In the data rows, zero lies at 4.5, halfway between 4 and 5.
Here are some rows, each followed by its group. Rows of different groups can look alike.
[6 3 5 5 4 4 3 4 5 4 5 6 7 4 5 5 4 6 4 4 5 5 2 6 3 4 4 6 6 4 5 3 5 9 5 5 5 4 5 2 5 3 5 4 6 5 6 4 5 4 5 3 5 7 4 5 5 6 4 5 6 6 5 8] 1
[7 5 4 5 4 4 4 4 3 6 5 8 3 5 5 6 3 2 5 6 5 4 6 5 4 5 4 6 3 6 4 6 4 5 1 4 5 4 4 5 5 3 4 5 4 4 5 4 1 4 5 4 4 6 5 4 6 5 2 4 3 4 4 4] 2
[4 5 6 6 6 3 2 5 3 6 4 4 3 5 4 4 5 3 5 4 4 5 5 5 4 5 3 5 4 5 5 5 3 7 4 5 4 5 5 2 4 5 4 2 4 7 5 5 5 7 4 5 4 5 4 6 4 5 4 5 4 5 4 5] 3
[5 5 4 5 5 5 4 5 5 5 5 7 5 4 5 5 4 4 5 4 5 4 4 7 5 5 4 4 6 4 3 4 3 5 4 4 4 5 4 5 3 5 4 5 4 5 5 5 4 5 4 6 4 5 6 5 4 5 5 5 3 0 5 3] 4
[2 5 4 5 5 3 4 6 4 5 3 4 5 4 5 4 4 4 4 4 6 3 4 6 4 5 4 5 3 4 4 5 5 3 5 4 3 4 5 4 6 3 5 5 3 5 4 5 4 7 4 5 4 5 5 5 5 3 4 5 7 6 5 5] 2
[3 4 6 4 6 5 7 4 7 4 3 3 6 5 4 2 5 6 4 2 5 5 6 8 4 3 7 4 5 3 4 3 5 4 7 5 5 4 4 5 5 6 4 4 4 6 5 5 6 5 4 4 5 4 4 3 3 3 6 5 6 6 5 6] 2
[5 5 5 4 7 6 4 5 1 3 7 2 5 4 5 4 5 5 1 4 4 5 5 6 7 6 6 5 6 4 3 5 4 5 5 2 5 5 3 5 5 5 6 4 5 4 5 4 3 4 4 3 1 2 5 6 7 1 4 3 4 4 6 3] 5
[0 0 8 6 8 7 9 0 6 4 4 4 8 0 4 4 5 7 4 3 5 3 6 5 4 8 9 0 7 1 9 2 4 0 9 6 3 6 5 0 6 7 6 5 6 6 6 4 4 5 1 4 1 0 0 3 0 5 5 6 5 4 6 4] 2
[5 5 3 6 4 5 5 4 4 5 4 5 4 5 4 4 4 5 4 4 5 5 4 3 1 4 4 5 4 4 4 6 5 4 4 5 5 4 4 5 4 3 5 4 5 6 4 4 4 5 5 4 4 5 5 4 5 5 5 5 5 5 5 4] 5
[5 2 4 3 5 1 5 4 5 4 6 1 2 5 6 4 5 7 7 6 3 4 5 5 4 3 4 5 6 4 4 6 6 3 3 7 4 4 6 5 7 6 5 6 4 2 6 3 6 1 5 6 5 4 6 6 6 2 4 4 4 3 5 4] 6
[6 2 3 3 4 4 5 6 7 2 6 5 3 3 7 1 5 8 6 7 5 3 5 6 2 3 4 3 6 5 8 5 8 6 1 9 7 1 0 8 8 5 3 6 3 1 8 0 5 6 9 7 6 4 6 4 6 1 5 1 4 2 7 7] 7
[4 5 3 5 4 5 3 4 7 4 8 4 2 8 4 7 9 2 7 5 2 9 1 3 6 5 9 2 6 6 5 2 7 8 6 3 7 2 3 7 2 5 3 1 9 3 3 5 5 7 4 8 9 9 3 8 3 4 9 3 2 4 4 4] 5
[5 5 5 7 6 3 5 5 0 7 4 4 4 7 2 6 6 5 4 1 4 6 5 5 5 4 1 6 4 4 2 7 5 4 6 3 2 6 7 0 6 5 4 4 6 5 2 7 3 3 1 6 5 5 3 8 5 8 5 6 4 6 3 1] 3
[4 4 1 4 5 3 3 6 5 2 5 4 3 5 5 7 9 2 4 5 4 6 2 5 6 3 5 4 5 3 3 5 6 6 5 3 5 5 3 6 3 5 3 2 6 2 3 6 5 4 5 8 5 8 5 7 6 3 8 5 4 6 5 5] 4
[5 5 3 3 5 4 4 5 5 4 5 4 4 5 6 5 7 5 5 5 4 5 3 4 6 4 4 5 6 4 5 6 6 5 7 4 5 7 3 5 3 4 4 5 4 3 5 6 4 4 5 5 5 7 5 6 6 3 9 5 5 3 4 6] 4
[5 5 5 5 2 4 4 4 4 5 4 7 5 6 5 4 4 4 6 6 4 5 6 5 5 3 3 4 5 4 5 4 6 4 4 4 6 3 4 5 5 7 4 6 6 4 5 3 5 5 4 5 4 5 4 7 4 7 5 4 5 4 5 4] 6
[2 4 3 3 3 2 5 2 6 7 3 5 4 3 5 3 5 5 5 2 5 4 4 5 4 4 5 6 4 5 5 4 6 5 4 6 2 4 5 4 3 5 5 6 5 6 4 4 4 4 5 6 5 5 3 3 7 6 3 5 6 6 5 5] 5
[5 4 4 6 4 5 5 4 4 5 4 4 4 6 5 3 4 4 5 7 6 4 5 4 6 4 5 3 5 5 5 7 5 2 4 3 4 3 6 6 4 5 4 5 3 5 5 5 5 4 4 6 5 3 4 5 5 4 6 5 3 4 5 3] 1
[4 3 4 4 4 4 5 4 4 6 5 4 4 5 4 4 4 4 4 5 4 5 4 5 4 4 4 5 5 5 4 5 5 3 6 3 4 5 4 4 5 4 3 5 4 4 5 5 5 4 5 6 4 5 2 5 4 4 4 5 5 5 4 4] 1
[5 6 4 6 6 4 3 3 4 4 6 5 5 3 3 5 5 9 5 6 5 4 4 3 4 4 2 6 4 4 3 4 4 4 2 5 5 6 6 5 4 4 4 4 3 3 2 4 5 8 5 5 5 5 4 3 3 6 4 4 5 4 5 4] 8
[7 6 7 5 1 4 3 5 4 5 4 7 5 3 5 6 3 3 5 6 4 4 5 5 5 4 4 6 4 6 5 5 5 5 0 4 4 6 6 4 5 4 6 6 4 4 5 5 4 4 4 4 4 5 4 5 7 3 2 4 4 6 3 3] 2
[4 6 6 5 5 3 8 8 4 5 4 3 4 6 5 2 7 5 5 5 4 5 3 6 2 5 6 1 2 4 3 1 7 2 4 4 4 4 6 3 4 4 5 7 4 4 5 3 4 6 5 2 5 6 4 4 5 4 3 6 5 3 4 5] 7
[5 6 4 4 6 3 4 4 5 5 4 4 4 4 5 7 4 6 6 6 4 4 4 4 4 5 7 6 4 4 4 4 5 4 3 5 3 5 5 3 6 5 5 4 4 2 2 3 6 5 5 6 4 7 6 4 4 5 4 4 3 5 5 4] 6
[4 4 5 5 5 4 4 4 4 4 4 3 5 5 4 2 4 5 7 5 4 4 5 5 4 6 5 5 3 4 4 6 6 5 4 4 4 3 5 6 5 5 4 4 4 4 5 4 5 3 5 4 4 4 5 4 4 5 5 4 3 5 5 5] 8
[5 6 8 6 5 3 7 6 4 6 5 2 3 7 6 0 8 4 5 4 4 6 2 5 2 3 4 5 2 5 3 0 8 2 3 2 4 5 6 3 3 4 5 6 2 4 4 5 5 7 6 2 5 5 3 4 5 7 2 5 6 4 6 7] 7
[5 5 6 6 3 4 4 2 6 6 7 5 7 5 6 7 3 2 9 4 3 6 4 3 2 7 3 4 4 6 4 3 4 6 4 4 3 3 4 4 5 3 4 5 5 3 5 6 4 7 3 5 7 5 4 6 2 5 8 5 4 1 6 2] 5
[5 6 4 2 4 4 5 5 5 6 3 1 5 4 5 4 4 4 5 5 4 5 5 4 5 4 5 4 5 4 5 5 5 4 5 5 7 6 4 5 4 4 4 8 4 3 5 4 5 5 3 4 3 5 5 3 4 4 6 4 5 6 5 5] 3
[5 6 3 5 3 4 5 5 3 4 3 5 5 4 6 4 5 5 5 3 5 5 7 4 5 5 4 4 5 5 4 6 5 4 6 4 5 4 3 5 4 4 4 4 5 6 5 4 4 3 0 4 3 5 5 4 6 4 5 5 6 4 4 5] 8
[3 3 7 6 8 5 1 4 6 4 7 3 4 4 0 5 3 6 4 8 5 3 3 2 4 3 5 7 5 7 4 3 3 4 0 5 6 7 8 3 4 3 6 3 0 1 0 2 5 6 6 7 4 7 5 4 4 6 2 3 1 7 6 2] 2
[2 5 5 2 5 2 1 5 5 3 5 7 9 3 6 5 3 4 4 4 4 7 3 6 0 5 4 6 5 5 2 2 3 8 6 6 3 4 4 1 6 6 4 4 6 9 7 3 4 4 5 3 4 7 4 3 6 6 3 3 7 5 6 5] 1
[5 1 4 4 5 4 5 2 4 4 5 8 8 0 6 6 8 4 3 6 3 5 3 4 5 5 7 2 4 4 7 4 3 3 4 4 4 4 6 3 6 6 5 6 5 4 6 4 2 5 5 6 1 4 0 3 2 4 1 6 5 5 0 5] 1
[5 4 6 7 4 5 6 5 4 5 2 3 5 3 4 4 1 5 4 7 7 3 7 5 5 6 4 4 4 5 5 5 6 4 5 8 2 4 6 3 5 5 5 5 3 6 5 4 4 4 2 4 4 2 3 3 4 6 4 5 4 3 5 6] 4
[4 5 4 5 5 3 5 5 5 4 4 4 5 5 4 4 3 7 5 5 5 5 5 5 4 5 6 4 4 5 4 4 6 5 4 4 4 5 4 6 4 4 4 5 4 3 5 5 4 5 5 6 4 5 4 5 4 5 4 6 5 5 4 4] 7
[6 6 4 6 4 7 8 5 3 5 4 3 0 5 1 2 4 4 1 3 6 2 6 1 9 6 6 2 2 7 6 8 5 1 3 0 6 6 3 9 0 2 3 4 3 3 0 7 5 4 4 4 3 2 3 5 3 2 6 7 2 4 2 6] 5
[6 5 6 5 5 6 7 6 3 4 3 4 3 7 6 3 6 3 5 4 4 6 4 6 2 4 5 5 6 4 3 1 8 3 3 3 5 2 6 3 4 4 5 7 3 5 5 5 4 5 7 2 3 6 4 5 5 7 2 4 5 4 6 4] 7
[5 4 5 5 5 4 5 5 5 2 5 5 4 5 6 5 5 4 4 5 4 4 5 4 5 4 4 5 4 4 4 6 3 5 4 5 4 5 5 5 1 4 4 5 3 4 5 5 4 4 4 5 4 4 3 4 6 6 4 5 4 6 4 4] 3
[8 5 3 5 4 6 5 4 5 5 4 4 1 5 3 5 5 6 5 6 5 4 6 3 6 4 5 3 5 4 6 6 5 0 4 4 5 5 5 6 4 4 4 6 3 4 4 6 5 3 5 5 4 3 5 5 4 5 6 6 3 5 3 4] 1
[7 1 4 4 3 7 5 5 7 1 4 4 3 3 6 0 3 4 4 7 6 3 4 4 4 5 3 4 2 7 6 5 6 6 2 5 7 2 2 8 6 3 2 7 3 4 6 4 4 6 8 4 3 1 6 1 5 0 4 2 1 2 6 7] 3
[4 2 4 4 5 6 3 4 6 3 7 4 4 7 5 7 9 5 5 3 0 9 2 3 6 4 6 2 5 6 6 5 5 6 5 3 7 3 3 6 2 8 4 7 9 2 5 4 5 4 4 7 6 7 4 5 4 4 5 5 5 2 5 5] 2
[1 2 3 3 6 2 7 5 7 4 3 7 6 0 7 3 7 4 3 8 5 2 4 2 4 7 7 2 5 0 5 3 5 4 7 5 3 5 4 5 9 3 5 4 3 6 3 6 2 3 3 5 1 3 3 8 0 2 6 6 4 7 5 3] 2
[5 4 3 3 5 5 3 3 4 4 4 7 4 3 5 6 5 5 4 6 4 4 4 4 5 6 6 4 4 4 5 4 4 5 5 5 4 3 5 4 6 4 5 6 5 5 5 4 4 2 5 3 4 4 3 4 3 5 3 4 5 5 4 4] 5
[3 5 6 3 5 3 3 5 5 4 5 4 5 5 5 5 3 5 4 4 4 5 3 7 2 7 4 6 5 5 4 2 4 8 6 6 5 4 4 3 6 6 5 5 5 5 6 3 4 3 5 2 3 5 6 3 5 5 1 4 6 4 6 5] 1
[6 6 4 4 5 5 4 4 5 5 4 5 4 6 4 4 3 4 5 5 5 4 5 7 5 4 4 7 5 5 2 5 4 4 6 4 5 5 4 5 4 4 4 4 4 5 5 5 6 4 4 4 7 5 6 6 7 6 4 4 5 4 5 5] 1
[5 5 4 4 5 5 6 4 5 4 4 6 5 5 5 3 4 4 3 3 6 5 4 2 5 6 4 6 4 5 5 5 4 6 5 2 6 6 3 5 1 4 3 4 5 7 3 5 3 6 6 1 4 4 3 5 3 4 6 6 2 5 5 5] 6
[5 5 5 4 4 6 4 4 5 7 7 5 5 6 4 6 4 4 4 4 5 5 4 5 5 4 4 5 4 5 5 4 5 5 5 3 4 3 4 5 4 3 5 5 6 3 7 5 4 3 5 5 5 3 5 3 5 5 3 3 7 4 5 4] 2
[4 7 5 6 3 5 5 3 6 5 4 4 5 6 5 5 2 1 4 3 5 5 4 4 6 8 4 3 3 5 6 4 5 6 6 1 6 5 4 4 3 3 2 3 5 6 2 7 3 5 5 2 5 5 3 4 4 3 6 7 5 4 5 4] 5
[7 2 5 5 3 5 5 2 6 3 7 7 5 4 7 5 4 2 7 5 5 5 3 3 3 9 5 0 5 6 8 2 8 3 2 5 4 3 3 6 7 3 1 6 3 4 4 2 2 7 6 5 6 3 2 5 1 4 6 4 1 2 7 5] 5
[6 4 5 4 5 7 4 1 4 3 6 4 3 7 4 7 5 7 4 3 2 8 4 4 5 4 5 4 5 6 6 3 5 5 5 4 5 3 5 5 2 7 4 4 6 4 4 2 4 5 3 5 6 4 3 2 4 5 4 4 5 2 4 5] 2
[4 5 3 8 6 1 5 6 1 6 6 4 5 5 3 6 5 6 2 0 5 6 3 4 4 6 1 7 5 4 2 5 1 5 6 3 2 6 9 0 4 9 5 3 7 8 4 7 5 4 0 7 7 5 2 7 4 8 3 7 2 7 3 1] 3
[5 0 3 3 4 4 7 3 3 3 6 9 2 0 7 7 7 2 3 5 4 4 1 3 6 7 8 2 4 4 9 4 5 5 5 5 2 4 6 3 7 6 5 6 6 5 5 4 1 6 4 7 1 3 0 4 0 4 3 4 5 6 4 4] 1
[3 5 3 4 4 4 4 5 4 5 5 5 6 4 4 4 4 4 4 5 4 5 5 4 5 4 6 5 4 5 4 5 4 5 4 5 4 4 5 5 4 4 5 4 4 3 4 4 7 5 5 4 4 4 4 5 5 6 5 5 4 5 5 3] 6
[2 4 6 5 7 6 1 3 6 5 5 2 5 3 2 5 4 5 5 6 5 3 3 3 5 6 3 6 5 5 7 3 5 6 2 6 4 6 6 5 4 4 3 4 3 2 1 3 6 6 6 6 3 7 3 3 3 6 4 4 2 6 6 3] 8
[5 6 4 4 6 3 4 4 4 5 7 4 4 5 6 7 5 6 7 6 4 7 4 5 9 3 4 4 4 5 2 4 6 3 3 6 5 4 5 6 7 5 6 5 5 3 5 1 5 2 3 7 5 4 7 5 7 4 4 2 2 3 6 4] 2
[3 3 6 7 6 2 7 3 5 6 4 4 4 4 6 5 5 8 6 3 5 9 6 5 3 4 6 5 6 8 1 3 7 5 3 5 3 4 4 6 2 0 4 5 1 6 7 6 2 7 6 6 1 5 1 5 6 1 4 2 5 4 3 2] 7
[1 4 5 5 6 3 5 6 8 4 4 0 7 6 4 0 2 5 5 5 5 3 6 5 3 4 3 5 5 2 1 4 4 3 6 6 4 6 3 5 5 2 4 2 1 6 4 6 5 5 4 3 6 4 8 6 3 5 7 6 5 7 7 5] 2
[4 3 3 2 3 6 6 5 7 2 4 4 3 5 6 2 4 5 4 6 3 4 6 3 4 4 4 3 6 5 7 5 6 6 2 5 5 2 3 8 5 3 3 6 3 5 5 2 4 7 8 4 7 4 6 5 5 3 3 3 5 3 6 8] 3
[5 4 8 9 4 5 7 4 3 5 3 5 4 3 5 4 0 5 5 4 5 2 7 7 4 6 3 4 4 5 6 7 3 3 6 6 5 5 6 3 4 4 6 7 3 6 6 3 3 3 3 3 4 1 6 3 5 6 2 4 5 3 4 4] 4
[4 4 4 6 5 4 5 4 2 5 4 5 5 5 2 5 6 5 5 2 4 5 5 4 4 3 3 5 4 5 4 5 4 3 5 2 2 5 6 2 4 6 5 4 5 6 3 6 5 4 2 5 5 4 4 5 5 6 2 5 6 5 2 3] 3
[3 4 6 4 9 8 0 0 9 4 7 4 9 2 0 6 1 7 6 9 5 3 6 2 6 6 9 5 6 4 4 3 3 5 3 7 7 7 2 9 2 1 5 2 1 0 3 3 8 8 8 6 2 5 6 0 3 4 3 1 2 9 5 2] 7
[4 4 7 7 6 6 5 3 5 5 5 3 5 3 3 2 1 5 6 5 5 3 6 5 4 6 4 5 5 4 6 3 2 3 2 6 5 4 7 3 5 4 5 5 2 4 3 2 7 5 6 4 2 2 4 4 3 6 1 5 2 5 5 7] 8
[1 3 7 6 9 7 9 4 8 3 5 0 8 5 3 2 7 8 5 3 3 7 5 5 5 5 7 2 7 3 4 4 1 4 9 5 6 4 2 5 4 6 4 3 5 5 7 4 5 5 2 4 6 2 4 6 0 6 7 6 6 5 6 5] 2
[3 3 2 6 3 3 6 4 6 6 0 6 3 7 4 6 4 7 4 6 5 3 5 3 3 2 5 5 2 5 7 5 1 6 5 6 4 6 6 6 2 5 2 5 4 5 5 3 5 1 5 6 4 7 6 3 6 6 2 8 6 5 5 6] 5
[5 6 5 7 4 3 4 2 6 6 6 5 6 7 6 5 3 4 9 4 3 5 4 4 4 7 3 4 3 5 4 2 2 5 4 6 4 5 5 4 5 3 3 5 5 3 5 6 1 6 5 5 7 4 5 7 2 5 7 3 5 3 5 3] 5
[8 5 4 4 1 5 7 5 1 5 4 5 4 7 9 4 4 4 4 3 5 6 6 6 5 5 3 4 4 5 4 3 5 5 7 5 5 4 4 6 3 6 4 6 8 6 8 6 4 3 4 3 4 4 5 6 5 3 6 6 7 4 3 8] 8
[6 7 5 4 3 7 6 7 4 3 3 3 5 6 6 2 7 0 2 5 3 2 1 5 5 6 3 2 2 0 7 3 5 3 2 2 4 5 8 2 8 9 5 7 7 3 3 3 6 3 4 1 7 3 9 5 4 7 3 8 5 5 6 8] 7
[6 6 3 4 0 2 7 5 3 5 3 6 4 6 7 3 5 3 5 4 4 5 5 5 6 3 4 3 4 6 5 6 6 4 6 5 6 5 3 5 5 4 4 7 7 7 7 7 4 2 3 4 5 5 4 7 7 1 5 8 8 2 4 6] 8
[6 2 3 2 3 6 4 6 7 2 5 5 4 3 6 0 4 5 4 6 7 2 5 5 4 5 5 3 5 5 8 4 7 6 2 7 6 2 0 9 6 4 8 6 4 4 6 1 2 7 9 4 5 5 5 5 4 2 6 2 5 1 5 8] 3
[5 5 5 6 4 4 5 5 5 6 6 5 5 5 5 5 4 2 6 5 3 4 3 5 5 6 4 3 6 4 4 4 6 5 4 4 4 4 5 5 5 3 4 6 5 4 5 6 4 5 6 4 6 4 4 6 4 5 7 4 5 5 4 5] 5
[4 3 3 5 3 2 6 5 5 5 1 5 3 3 4 6 5 7 3 5 4 4 5 3 3 1 4 6 4 5 8 5 3 3 5 6 4 3 5 7 3 6 5 4 4 6 6 4 4 3 5 4 5 6 6 2 5 7 2 7 8 7 4 5] 5
[8 5 5 5 4 5 0 2 2 5 9 7 1 6 0 9 6 6 5 5 1 9 0 2 7 2 6 7 4 7 4 3 5 7 0 4 6 5 6 5 0 6 3 4 5 0 0 2 7 6 7 7 6 8 5 1 9 6 2 2 2 4 3 6] 2
[3 5 2 3 6 4 3 7 7 5 4 4 3 5 4 5 7 5 4 3 4 7 2 2 5 3 5 5 4 4 4 5 5 5 5 2 4 4 4 6 4 3 3 4 7 4 3 5 6 5 4 6 3 8 5 6 5 3 8 5 4 6 5 4] 4
[3 3 7 6 7 2 6 4 4 6 4 6 4 5 5 4 5 9 7 3 5 9 7 5 1 2 7 8 6 8 1 0 7 8 4 8 6 3 4 9 2 0 4 5 0 6 6 7 1 7 7 6 1 6 1 5 6 4 4 1 6 5 2 2] 7
[4 6 1 5 4 2 5 4 2 4 6 6 5 5 5 5 5 6 7 7 4 4 5 5 4 3 4 3 6 5 3 6 6 2 4 6 3 4 5 4 7 6 6 5 4 1 7 1 6 5 3 7 5 5 7 8 4 5 4 1 3 4 5 5] 6
[6 5 4 3 4 6 3 3 5 4 5 6 6 3 4 6 3 6 4 6 4 3 4 5 7 6 3 6 6 3 7 9 2 3 6 5 5 6 3 4 7 6 5 3 7 4 4 3 7 3 2 5 5 2 9 5 4 5 7 6 3 6 5 6] 7
Which 5 groups are nearest to each row below, nearest first, going by the average distance to the group's rows?
[5 4 3 6 4 3 5 5 4 4 4 4 3 4 5 4 5 5 4 4 4 5 5 5 5 4 3 4 4 5 4 4 5 4 4 6 4 4 4 4 6 4 4 8 5 5 4 5 4 4 4 7 4 5 5 5 7 3 4 3 4 5 4 5] -> 6 4 8 1 3
[6 7 4 6 2 3 5 1 6 9 7 5 6 7 6 6 3 3 9 4 4 6 4 4 4 6 2 1 2 5 5 3 5 5 3 5 3 4 6 5 6 3 2 1 4 4 5 7 6 7 3 6 7 3 4 7 3 5 8 3 3 6 6 4] -> 6 5 8 4 1
[4 4 5 5 5 5 4 4 6 4 6 4 5 5 5 3 6 6 4 5 5 3 4 5 3 3 3 5 4 5 5 6 7 4 4 5 4 5 3 4 4 4 5 6 5 4 3 5 4 5 4 4 3 3 7 4 3 4 4 4 5 5 3 4] -> 6 8 4 1 3
[1 5 4 4 6 4 6 5 6 4 3 3 7 2 6 1 5 4 3 6 5 3 9 4 3 4 4 4 5 2 5 5 4 3 7 5 3 4 4 2 6 3 4 1 4 4 6 7 4 6 3 5 4 4 7 8 2 4 7 4 4 5 6 4] -> 6 4 8 1 3
[5 5 3 3 5 4 4 7 4 4 5 3 4 6 5 4 5 4 5 4 4 4 3 5 5 4 5 5 5 5 5 4 5 3 5 5 5 6 5 5 3 5 6 3 5 4 4 5 7 5 4 5 4 5 5 5 4 5 6 4 4 4 4 4] -> 6 4 8 1 3
[4 7 4 5 5 4 5 6 4 5 4 5 4 7 5 3 4 4 6 5 4 4 5 5 4 4 5 5 4 6 2 4 4 5 4 4 7 4 4 5 3 4 5 4 4 5 2 5 3 6 6 5 3 5 3 4 5 4 4 4 5 5 5 4] -> 6 8 4 1 5
[4 6 6 5 4 5 6 5 4 5 4 5 6 5 5 4 1 5 6 4 5 4 6 6 4 5 4 4 5 6 5 6 1 4 2 5 5 5 6 2 6 5 5 6 3 5 5 4 5 4 5 3 5 2 4 4 3 6 2 4 4 4 4 5] -> 6 8 1 4 3
Group 5 spreads out most along one direction. Which 3 other groups' directions of most spread are closest to that one, closest first?
4 3 7
Group 3 spreads out most along one direction. Which 3 other groups' directions of most spread are closest to that one, closest first?
7 5 1
Which 5 groups are nearest to each row below, nearest first, going by the distance to the group's nearest row?
[2 3 6 5 8 8 1 4 5 4 6 2 5 3 0 5 3 5 4 7 4 2 1 2 3 4 5 6 5 5 5 3 3 2 1 6 5 7 7 4 4 3 5 0 0 2 0 2 5 7 7 6 4 5 5 3 3 7 3 1 0 5 6 2] -> 2 8 6 7 5
[4 4 7 5 5 5 7 7 4 5 5 3 6 5 4 3 5 4 4 6 7 5 3 4 2 5 5 3 4 7 4 0 6 2 3 3 5 5 7 2 3 5 5 5 3 4 4 4 4 5 6 3 4 6 3 5 4 6 4 4 5 3 5 2] -> 7 1 6 5 2
Group 8 spreads out most along one direction. Which 3 other groups' directions of most spread are closest to that one, closest first?
7 2 4
Which 4 groups are nearest to each row below, nearest first, going by the distance to the group's nearest row?
[3 4 6 4 4 5 5 4 4 3 4 5 4 5 4 6 5 4 4 4 5 5 5 4 5 5 4 5 6 3 5 5 4 5 5 2 5 6 4 4 3 4 4 4 5 7 4 6 4 6 5 4 4 4 4 5 5 5 4 6 4 5 4 6] -> 3 6 1 5
[5 3 4 3 4 4 6 3 4 4 4 7 4 2 4 5 5 4 4 6 3 4 4 3 5 6 5 4 6 3 4 5 4 4 5 5 3 4 6 6 6 5 4 6 5 6 4 5 5 4 3 5 2 4 2 4 2 4 4 5 5 5 3 4] -> 5 1 6 3
Which 3 other groups have their centres nearest to the centre of group 6, nearest first?
8 2 3
Which 4 groups are nearest to each row below, nearest first, going by the distance to the centre of the group?
[4 5 5 4 5 6 4 4 4 5 3 4 6 5 5 5 5 4 6 6 6 4 4 4 7 5 5 2 6 4 4 4 5 4 4 6 2 5 4 5 4 2 5 6 5 4 5 4 6 5 4 3 5 5 5 3 5 4 4 4 5 4 6 6] -> 8 2 4 7
[4 5 6 4 5 4 4 5 5 5 5 4 5 4 5 5 5 5 5 6 5 6 5 4 4 4 4 4 5 6 4 5 4 5 4 5 4 3 4 4 4 4 4 5 1 4 4 4 4 4 6 5 4 5 4 5 5 4 4 4 4 5 4 6] -> 7 2 3 8
[4 5 5 4 3 4 4 6 4 5 4 4 5 2 5 3 4 4 4 5 4 3 6 4 5 5 5 6 4 3 4 6 4 3 5 4 4 5 3 4 4 4 5 4 4 4 6 5 2 3 5 3 3 5 6 5 5 5 5 6 5 5 4 4] -> 4 8 3 1
[6 5 4 5 4 6 4 4 5 4 5 3 5 4 3 4 4 2 2 3 6 4 3 2 5 6 5 5 0 5 4 5 5 6 4 3 9 6 5 3 2 3 3 4 6 7 3 6 3 6 6 2 5 4 3 3 4 6 4 5 5 7 4 6] -> 5 3 8 1
[5 6 4 4 5 3 3 5 4 6 4 5 4 3 5 3 3 4 4 5 5 1 5 4 5 3 2 5 5 3 4 4 4 4 5 5 5 5 3 3 6 3 4 3 3 5 4 5 4 6 3 4 4 5 6 6 5 4 4 4 4 6 4 4] -> 3 8 4 6
[5 5 6 4 5 4 5 4 4 3 3 6 2 5 5 5 4 5 3 3 6 3 4 4 4 5 5 5 5 4 3 5 3 4 4 5 5 5 6 4 5 4 3 5 3 5 5 5 5 5 5 5 4 4 4 5 4 4 4 5 5 5 2 3] -> 3 1 8 4
[4 6 4 4 6 4 5 4 4 6 5 4 5 5 5 6 6 5 6 7 3 4 5 5 5 3 4 4 5 4 3 4 6 3 5 4 5 5 3 5 6 6 6 3 4 2 4 4 5 3 2 5 4 4 5 5 5 4 4 5 4 5 5 3] -> 6 2 4 8
[5 6 5 3 4 6 4 4 5 6 6 6 6 4 5 5 4 4 5 6 4 5 5 5 3 0 5 7 5 4 4 4 5 4 5 4 5 5 5 4 5 5 4 4 5 5 5 4 5 4 4 4 5 5 4 4 5 5 4 4 5 4 4 5] -> 1 2 6 8
[5 4 2 5 4 5 4 4 4 5 6 4 5 4 4 6 5 5 6 5 3 3 5 6 5 4 3 4 5 4 4 5 5 4 4 9 5 4 5 5 7 6 6 5 5 2 5 3 5 3 5 6 6 4 6 5 6 5 7 4 5 4 6 4] -> 6 4 2 8
[5 5 7 7 4 4 5 4 4 6 4 5 6 4 5 4 0 5 6 2 6 3 7 6 3 4 3 4 3 5 6 6 3 3 4 6 4 3 5 3 5 6 6 6 3 5 5 3 3 4 5 3 4 0 4 2 3 6 2 4 5 3 5 5] -> 8 3 1 2
[4 4 5 3 5 5 1 5 5 2 5 5 9 4 5 7 6 3 5 3 2 6 1 7 1 6 4 6 6 3 3 3 3 8 7 7 4 4 4 2 6 5 5 5 6 9 7 4 3 5 5 3 5 6 4 4 5 7 4 4 6 5 5 6] -> 1 2 3 4
Which 3 other groups have their centres nearest to the centre of group 2, nearest first?
1 5 8
Group 4 spreads out most along one direction. Which 3 other groups' directions of most spread are closest to that one, closest first?
5 2 8
Which 3 other groups have their centres nearest to the centre of group 1, nearest first?
2 3 8
